Each row is where one point has got to under a steady rotation. How many steps took it there?
The counts run from 0 to 312.
[154 135 116 115 161 144 131  93 126 140 120 193  93 143 107 156 133 152
 150 111 156 124  75 159  70 132  74 124 130 118 150 108 148 137 122 150]  72
[130 152 101 149 173 127 109 138 146 137 118 159 133 155 164 120 158  91
 150 162 125 127  67 114 114 123 119 117  60 164 131 151 108 147 139 144]  306
[154 176 129 122 189 129  92 118 158 122 149 130 108 164 130 155 128 122
 150 141 157  99  94 173  98 105  90  95 108 152 143 106 164 109 104 123]  210
[102 138 155 122 182 151 128 120 172  90 147 133 113 100 163 125 155 103
 129 102 158 156  70 169 122 125  98 120  88 124 123 146 159 145 147 149]  22
[133 146 125  96 164 105 162 130 118 150 165 188 128 141 110 154 139 136
 148 144 139  83  69 116 107  93  91 114 109 107 133 135 161 112 112  86]  138
[132 131 110 149 137 147 126 122 137 148 153 184 143 113 143 164 148 114
 127  86 133 118  90 122  58 149  97 127 141 110 138 128 184 184 136 119]  43
[137 157 108 164 145 123 118 141 128 112 144 164 126 134 146 138 161  84
 161 162 160 122  66 152 107  97 130 111  96 161 143 177 147 123 147 171]  57
[152 131 144 149 135 152 111 146 158 142 106 121 155 136 166 153 145 106
 142  94  85 123  84  94  72 119  88 122  89 126 165  87 142 129 151 139]  254
[141 119 105 138 168 112 140 131 159 148 118 148 163 134 140 128 176  74
 149 101 128 169  86 113 108 155  93 121 146 142 185 105 158 115 133 141]  147
[133 124 105 143 179 145 124 140 131 144 130 149 150 138 165 128 122 161
 164 136 124  87  74 111 141  99 131  82 101 142 152 126 147 139 136 184]  155
[132 154 134  96 163 123 173 146 155 154 128 165 157 128 124 109 141  73
 127 164 154 112  80  80 111 112  82 108  89 134 131 138 144 104 130 129]  204
[140 143  84 171 185 115 122 130 134 177 139 175 132 144 161 146 170  99
 129 110 116 123  87 116 128 113 103 154 126 127 154 111 167 146 111 138]  114
[104 166 135 144 192 128 142 104 160 124 129 151 104  91 163 139 175  94
 111 104 152 173  60 146 124 137 108 152 103 140 119 141 147 139 137 132]  268
[154 136 131 160 175 129 167 129 148 167 149 182 151  93 165 131 134 145
 124 148 151  88  83 133  92 112 137  97 145 111 146 139 157 129 116 126]  15
[162 132 111 128 139 171  92 122 117 117 122 162 112 165 127 165 150 118
 175 109 126 109  88 133 116  97  70 101  95 142 149 109 166 142 144 172]  4
[156 152  93 129 121 158 120 105 132 117 114 190 120 167 120 162 171 123
 151 122 129 133  91 140  96 124  64 114 114 136 167 114 162 130 146 168]  249
[159 117 125 135 143 131 128 115 139 113 127 119 107 129 140 160 168 126
 179 129 139 139  92 139  83  85  94  81  92 134 159  95 152  99 103  91]  37
[143 128 120 155 134 109 119 153 161 131 101 138 152 123 150 130 147  78
 154  86 105 152  75 107  76  94  84 136 101 111 160  89 165 112 137 139]  78
[ 93 140 150 126 170 116 152 151 196 132 150 111 149  80 147 154 135 153
 150 115 140 108  68 123 117 139 115 116 131 151 189 123 159 114 141 144]  120
[146 145 107 140 168 133 124 111 146 128 134 128 132 120 135 187 177 111
 134  89 128 166  92 135  86 157 112  84 119 165 134 107 197 132 120  95]  215
[123 134 142 133 153 122 141 138 165 106 136 149 137  90 125 130 129  85
 146 117 193 144  67 168  86 131 114 104 141 139 161 149 150 130 158 181]  300
[111 127 149  79 186 117 136 123 200 113 140 129 133 145 141 112 119 130
 140 117 147 128  86 140 111 116  78  86  91 110 158  96 157 117 116 104]  173
[135  93 144 132 168 119 152 140 163 134 124 146 135  79 142 131 174 114
 165 118 164 142  73 147 117 106 116 102 131 126 157 147 157  85 166 177]  298
[146 138  80 148 162 109 149 141 155 165 112 173 180 123 134 121 124 112
 137 127 131 145  78 101 107 162 123  96 136 159 165 114 170 141 142 156]  150
[146 152 124 163 173 141 173 131 153 128 153 126 151  85 151 160 115 167
 139 133 134 104  70 130  91 127 143  75 142 138 164 119 145 120 117 117]  190
[171 160 135 122 181 123 126 102 148 142 113 129  94 128 129 164 125 145
 154 143 155 112  87 155  70 114  98  86  95 156 140  91 134 110 103  99]  35
[125 127 144 148 192 150 124 118 136 136 160 147 125  96 164 134 133 115
 138 119 191  84  81 173  89  93 113 114 139 116 145 133 146 157 102 147]  263
[141 147 130 155 148  92 120 167 154 157 117 159 177  94 140 136 116  97
 126  97 119 133  69  98  82 129 121 118 108 138 136 102 186 131 147 131]  80
[126 110 137 132 158 118 164 141 161 129 143 152 158  94 125 159 150 160
 182 137 158 114  62 126 124 138 127  85 130 150 168 152 153 100 163 165]  122
[150 120 136 146 165 138 146 142 127 169 132 154 146  69 144 147 120 131
 142 126 160  85  85 123  79  99 133  77 137 125 131 135 155 138 118 129]  260
[ 97 158 119 130 149 131 163 137 179 113 147 142 133 103 159 131 192  82
 130 132 127 151  71 120 132 127  92 141  87 140 153 154 148 119 143 128]  270
[146 167 160 147 149 136 139 141 138  87 141 153 140  86 142 136 115  93
 127 127 164 147  53 148  84  97 129 104 103 128 118 146 171 125 151 146]  231
[134 146 103  86 168 129 174  96 167 141 118 162 111 108 114 154 168 137
 141 140 174 134  98 134 120 141  83  72 115 162 143 126 161 110 107 102]  244
[132 164 116 163 172 119  90 129 132 140 131 153 117 144 158 153 171  97
 145 138 132 125  68 143  98 149 124 119  73 170 112 168 133 149 150 128]  60
[129 124 139 123 185 117 110 112 160 135 156 132 123 151 132 162 172  89
 152  85 150 150  95 156 101 139  73 138 144 125 172  93 158 123 130 136]  144
[106 127 126  95 143 137 158 134 173 145 144 137 135 107 133 164 160 116
 167 145 141  99  89  94  96 129  74  96  89 142 167 133 114 132 111  73]  66
[143 135  94  97 127 143 134 116 169 108 122 163 134 143 119 135 146 143
 170 144 148 116  98 123 119 105  72  59 102 138 165 122 177 113 125 135]  0
[131 105 137 140 191 139 129 103 158 124 139 168 106 120 172 113 187 128
 155 110 155 136  76 164 135 103 120 108  96 105 133 155 156 127 137 164]  20
[158 149 116 160 181 149 118 141 121 168 129 119 142 152 158 161 166  80
 140 117 107 112 111  95 122 119  97 127 111 172 175 104 141 130 130 153]  184
